128 stands for zero in the data rows.
Here are some points, one per row:
[134 130 162 108 124 147 116  62 130 143 115 124 123 129  84  77 230 154
 128 102 139 158  82 104  80 105 131 122 139 163 160  96 164  92 107  88
 115 137 117  91 106 156 142 107 160 142  93 168]
[152 133 176 149 170 105 154 161 112 146  98 116 140 113 100 133 206 159
 117 160 138 158 146  74  53 119 172 161  96  96 114 121 103 198 123  87
  80 109 135 107 144 133 132 156 132 140 113  62]
[104 111 160 113 162 115 122 167 161  72  70 146 109  86 165  90  95 143
  89 100 126 128 150 163  78  87 123 158 165 198  77 126  70 149 105 142
 112  89 134 107 103 113 131 108 133 141 190 183]
[171 169 161  77 130 109 122 164 158 100 150 126 132  46 144  91 112 124
 141 140 170 147 119 145 172 130 118  82 161  94 149 172 133  97 106  85
 110 108 151 112 112  83  93 132 115 119  93 101]
[ 94 162  62  93  89  91  95 139 224 100 153 147 117 158 116 171 160 122
 151  94  99  96 125 105 109 111 122 123 136 111 150 121 145 145 132  57
 170 118  98 137  73 174  91 132 107  88 128 112]
[ 62 200 132 157 138  99 157  69 143 117 113 184  77 105 191 107 134 111
 112  88 143 103 127 130 154 126  73 154  95 110 123  87 122 119 147 102
 141 125 104 127 142  84 111  96 155 128 106 100]
[ 75 131 142 113 180 170 119 188 153 114 115 135 120 117  44 115 202 119
  97 155 106 143 168 167 171 121 104 121 158 120 142 119 152  67 111 184
 133 105 166 200  96 154 137 112  71  94 162 127]
[105 144 107 198 204 124 155 166 117 119 160 115 135 118 126 117 122 117
 148 106  81  67 129  91 129 147 114  50 125 129 121  63 136 115  62 165
 134  98  86 118 163 112 147  94  98 179 137 134]
[146 130 141 138 149  88 137 104 119 158 136 116 131 169 100 107 131 101
 165  88 110 150 147 234 160 109 207 132 148  71 138  40 104 127 139 114
 140 181 133  82 118 125 120 122 140 151 179 120]
[124  75 148 113 120  95  87 125 130  98  85  96 169 149 101 138 111 135
  62 107 141 108 101  93 138 122 112  73 116 122 114  94 138 169 135 172
 139 124  90  93  77 109 106 142 147 149 100  77]
[164 142 144 123 151  75 109 138 148 139  71 114 143 131 143 167 106  58
 146 164 147 157 134 220 124 162 102 143 116 138 126 148 176 165  94 115
 104 172 133 104 146 201 163 112 124 159 136  87]
[166 110 127  71 147  74 122 118  80 112 163 166 161 101 180 170 105 142
 151 134  75 149  63  69 157 135 189 116 138 167 127 120 129  57 161 141
  89 117  94 190  92 123 120 105 129 168 154 132]
[104 106 155 135 119 144 140 131 145 136 131 185 173  89  61  94 106 134
 207  96 117  93  59 137 116 173  73 185 170 118 146 163 114 109 154 116
 115 124 151  97 114 112 172 159 150 137 122  94]
[138 126  89 173  80  74 149 136 128 105 141  54 168 129  94  51 136 118
 142 111 166 147 154 105 180 142 140 124 166 132 124 162 173 146 171 128
 109  80 106 117 146 137 180 106 134  93 129 164]
[126 161  87 139 158 114 144  96  86 225  99 107 143  93 121 101  49 118
 102 152  81 130 152  89 169  90  84  78 149 162 174 139 133 145 200 103
 164 173 151 123 102 157 148 124 143 110 160 125]
[171 100 133 134 189 131 158 117  86  80 118 150 118 104 143  92 153 149
 142 101  92  75 134 163 138  88 169 142  76 165 125 141 208 169 147 136
 109 148 156 159 111 126  94 145 113  46 108  87]
[109 122 151  97 112 128 145 121 168 154 186 117 152 100 138 160 159 149
 144 151 118 132 133 146 131  55 120  96  95 143  93 161 150 148 217 124
 135 110 127 149 180 158  77 166 141 154 123 159]
[155 146 107 128 108 119 197 150 131 114 108 165  64 145 118 178 133 169
  96 139 108 120  95 112  96 181 159 124  86  88 149 155 114 102 160 111
 117 101 179 106 130 182 133 122 192 128 172 179]
[ 66 115 124 102 112 143 111 158 111 123  96  89 135 130 169 157 162 123
 118  53  76 232 149 117 109 137 110  93 117  60 114 165 128 115 151 139
  81 137 143 120 170  76 149 122 157 116 125  56]
[126 197 177 133 123 160 160 125 149 108 182 133 156 201 106  90 120  91
 103 130 116 144 105 146 144 103 164 126 173 104 127 160 120 209 164 168
  86 141 152 108 123  97 138 144  98 180 183 108]
[105 124  77 142 126 139  82 138  99 107 145 143 122  99 143  97 115 184
 158 110 160 209 119 135 105 141 145 126  78  82 143 109 129 161 110 188
 114 135 152 112  61 142  84 160  74 150  81 150]
[139  83  80 198 166 147 127 171 184 189 143 135 157 155 181  68 117  95
 161 139 198 118  78 104  92 117 170 109 109 112  94 149 159  85 131 141
 215 145 180 118 106 117 111 128 147 128 196 123]
[ 75 150 136 148  56 110 135 124 108 110 124  76  66 153 138 101 129 131
 143 143 173 171  46 136 152  56 155 173 115 154 141 148 117 128  59 174
 116 145 114 149 156 124 148  99 113 110 144  80]
[116 100 139  89 117 169 134 161 117 129 139  92  73 115 140 145 116  52
 149  54 119 112 114  99 132 169 171  67  92 146 145 135 102 148 113 103
 129 125 136 100 157 190 112 120  99  61 130 139]
[182 152  95 135 114 131  96  87  54 135  97 169 109 107 102 135 144  81
 132  60 209 155 135 159 142 120  97 131 108 146 138 114 106 123 171 145
 151  83 177 169 182 174 133 111 149 167 119 128]
[123 148  64 123 132 134 147 131 152 146  99 144 117 137 190 108 137 103
  61 128 112 114 152  99 119  95 166 180 172  57  92  85 110 100 133 160
 114 101 117 155 107 179 160 177 138 157 116 103]
[167 144  75  59 103 169 130 145 147 133  74 107  98  97  84 134 103 169
 145 106 133 103 115 148 130 156 147 131 103 141 153 152 102 159 140 108
 177 101  32 154 162  85 131 182  92 176 160 142]
[136 108 111 165 147 108 105 105 163 171 105 165 117 154 117 163 120 112
 141 163 120 121 126 121 146  64 124 140  93 108 175 149 109  81 134 186
  96  73 115  83 165  49 149 102  56  84 129 142]
[156 159 132 129 100 160  99 141  77 134 121 146 115 124 134 195 131  85
  93 144 103  87  72 163 122 114 101 131 119  81  73 156 161 157 147 156
 128 150 129  95  83 121 142  98 113 119  76 225]
[148 130 120 190 151  98  61 111 147 196 183 150 101 153 114 137 117 140
  94  82  78 147 100 124 121 194 109 115 136 210  78 171  88 179 119  94
 166 110 133 169 111 135 149 113  80 130 119 103]
[161  70 147 175 112 119 127 158  82 147 137 111 111  90 144 180 142 130
 115 121 127 130 174 136 116 120 156 158 210 134 193 153 111 143 131 129
 157 109 133  79  72  78 124  74 154 117 106 166]
[ 50 119 115 112 117 135 168 126 164 147 102 154 133 135 140 128 187 197
 139 175 119 154 145 122 192 185 130 102 120 164  82  91 127 176 136 149
 102 119 188  83 149 118 123  86 128 143 152 121]
[137  97  71  93 121 116 150 123 110 114 147 142  86 160 124 104 138 104
 181 158 109 144 146 156  66 111  68 151 147 136 131 142 193 205  77 130
  61 120 112 130 116 113 133 107 164 156 170 136]
[147 120  95 118 153 150 170  84 138  91 178 148 138  83 127 181 130 115
 122 105 132 146 145  91 106 106 108 140 205 150 152 150 133 119  68 139
 160 187 113  85 190 137 132 159 100 138 154 129]
[124 115 179 148  94 138  93 131 109  85  75 161  57 113 123 131  94 112
 132 151  99  89 146 122 109 124 152  69 144 159 148 153 160 104 134 134
 162 175 158 115 159 112 159 213 160 155 112 109]
[ 55  81 127 118 126 121 179 148  80 142 171 110 189 133 166 120 166 123
  80 129 119  96  84 201 135 154  97 169  86 148 153 139 108 124 129 115
 207  95 127 136  96  94 148 170 117 138 128 131]
[169 106 135 101 134 137 179  90 103 139  99 144  70 132 104 103 154 146
 148 154 124 144 160  83 200 140 141 122 133  98  85 182  77 128  88 119
 195 158  66 165  94 127  95 132 128 114 119 119]
[111 150  94 126 120 155 137 146 110  75 126 168 161 189 100 164 114 153
 163 140 143 117 184 110 104 123 157 130 102 192 121 166  92  33 163  97
 132 184 107  92  94 133 118 126 121 161  94 113]
[ 96 138 144 139 156 185 112  73  79 131 154 122 104 140 128 112  61 143
 113 183 178  77 124 161  68 130 135  64 149  87 149 165 112 117 145  75
 110  59  93 122 122 172 109  75 119 114 114 118]
[141 167 120 108 149 164  90  96 195 102  97  82 146 138 144 131 136 176
 127 127 139  89 169 131 102 168 164 175 127 102 148 157 115 143 135 182
 150 150 153 161 140  90 152  59 154 136  81 112]
[103 108 151 135 137  41 132 158 117 138 150 113 126 145  93 125  90 157
 155 106 132  86 146 125 130 107  96 138 150  96  88 185 105 129 111 167
 110 120 153 118 152 189  72 134 149 129  89 130]
[145 112 156 138 107 141  85  86 131 124 105  80 109 143 190 157 147 210
 170 140 116 108  98 120 117 108  89 134 152 104 199  77 104 146 119 154
 122 137 192 141 122 162  84 157  97 134 147 134]
[114 125 133 163 124 148 140 178 174 139 151 200 192  94 108 172  94 166
  99 103 170 135 116 132 137  74 117  84  89 105 172 103 115 174  86 123
 128 168  90 192 111 137 168 102 188  90 132 136]
[125 121 174 120  98  89  99 122 113 159  79 154 193 129 160  73 179  91
 137 148 110  77 109 110 127 152 137 113 153 119 148 154 105 138 111 155
 119 162  83 154 173 186 146 114 104 150 121 160]
[144 110 122  59 102 148 129  44 138 141 162 164 193 124 127 130  99 104
  88 154 101 146 152 153 117 132 143 123 119 173 108 114 100 106  79 172
 157  88 129  89 138 149 108 123 134  78  88 100]
[ 98 150 142 122 178 159 164 120 130 120 128 125 128 174 114 183  84 112
 207 139 164 131 103 103 147 119 147 128 167 168  95  55 142 146 153 142
 178  70 141 155 122 112 184 145 176  82  81 123]
[161 150  91 104 140 122 135 136 131 144 142 120 123 172 101 120 108 182
  65 109 153 124  85 148 115 164 122 132 168 136 116 117 152  88 134 172
  92 200  98 128 192  97  76 162 135  64 142 141]
[145 125 126 149 114 161 136 104 103  82 135 112 197  96 122  94  64  94
 141 124  86 117 145  87 152 147 132 171  79  95 109  97 107 139 102  94
 127 127 147 130 132 159 170 142  90  89 167 163]
[108 145 110  94 129 133  10 192  85 170 181 161  97 130 164  92 114 147
 142 177 112 133 148 122 162 121 145 184 138 131 131 120 146 145 145  91
 133 127 103  92 169 131 182 140 143  99 117 134]
[196  98 166 120  71 222 176 166 126 146 135 156 120 183 167 126 156 140
 135 102 143 131 184 104 157 142  56 155 128 142 138  94 130 125 138 119
  77 148 116 123 131 118  68 106 106 149 124  83]
These points spread out most along one direction. Take the direction at right angles to it along which they spread out most. Go by this last direction. For each point below, how far along it does it lie, from 0 to 99? 50 is the average, and the first point above lies past it. One standard deviation of the points above along it is 16.
[116 147 164 117  89  74  99 142  73 109 150 143 141 113  92 121 142  85
 118 182 154 139 168  81  64 172 116 145 127  80 120  76 143 136 146 128
 186 157 164 149 170  76  72 108 104 120 179 106] 48
[138 135 123 168 186 113 112 106 155  97 139  97 115 160 151 126 190  55
 154 172 160 151 129 141 136 176  87 124 105 146 170 117  40 137 154 158
  81 139  95 141  87 109 122 203 193  93 141 164] 44
[111  72 141 190  95 169  81  74 153 136 122  92 109  54  92 175 133 115
 116 126 161  83 129 106 163 123 139 183 120 102  76 131 172 120 150 120
  87 152 100 102  92 126  90 111 146 151 190 118] 52
[135 174 173 133 114 142 124 121 125 186 161 138 143 159 117 148  90 120
 119  95  98 139 166 109 136 159 163 146  84 146 173 150 199  81  46 108
 154  93 117 173 118 122  70 175 179 162 130 158] 62
[114  51  80 116 164 129 127 129 147  56 133 111 113 168 123 122 121  92
  67 170 146 113  94 113 188 114 128 150 136 122 172 118 123 150 122  70
 102 142 200 156 178 108 122 111 133 180  65 134] 48
[186 189 104 176  90 143 128 178 147  78 181  72 130  86 124 119 136 140
 123 162  79 126 123 152 107 115  95 117  99 161 105 103  90 100 136 154
 150  99 118 126 131 143 162 107 151 123 117  77] 46
[120 137  71 159  38 103 127 125 113 152  89 127 163 114 131 138 142 122
 155 155 137  72 148 182 113 124 150  81 160 168  78 117 128 137  78  83
  53 123 158 168 129  70 124 150 129 104 120 147] 46
[115 120 145  61 129  89 191 120 152 195 177  65  80 103 129 137 115 114
 128 120 175  95 167 111  82 140 131 145 104 142 121  99 125  93 135 148
  74 169 130 171  87 116 194 138  71 147  92 142] 53
[146  84 175 127 128 129 110 102 143 100 137 100 122 185 124 114 109 165
 139 110  93 165 148 123 114  98  82  82  94  76  68 134 131  83 117  88
 179 128 156 163 137  93 194 128 149 119 139 190] 48
[114 169 135  98 172 176 107 174  94 158  52  62 151 112 126 140 101 102
 127 138 116 139  88 113 122  87 119 159 112 147 112 133 119 116 112  77
 128 106 141 118 127 130  91 100 153 156 125 157] 50
[123  91 156 177 114 128 179 138 172 116 104 150 105 110 121 118  89 143
 110 154  87 220 115 153 100 183 141 139 141 133 127 101 157  96 191 116
 138 161  61 147 151 149  81 113  89 121  77 145] 62
[149 152 158 100 158  89 127  99 122 107 119 138 149 163 174 166 147 195
  84 105 198 148 166 135 183 148 120 115 138 145 122 125 176  97 121  95
 135 100 102  85 115 153 160 175  75 116 142 130] 61
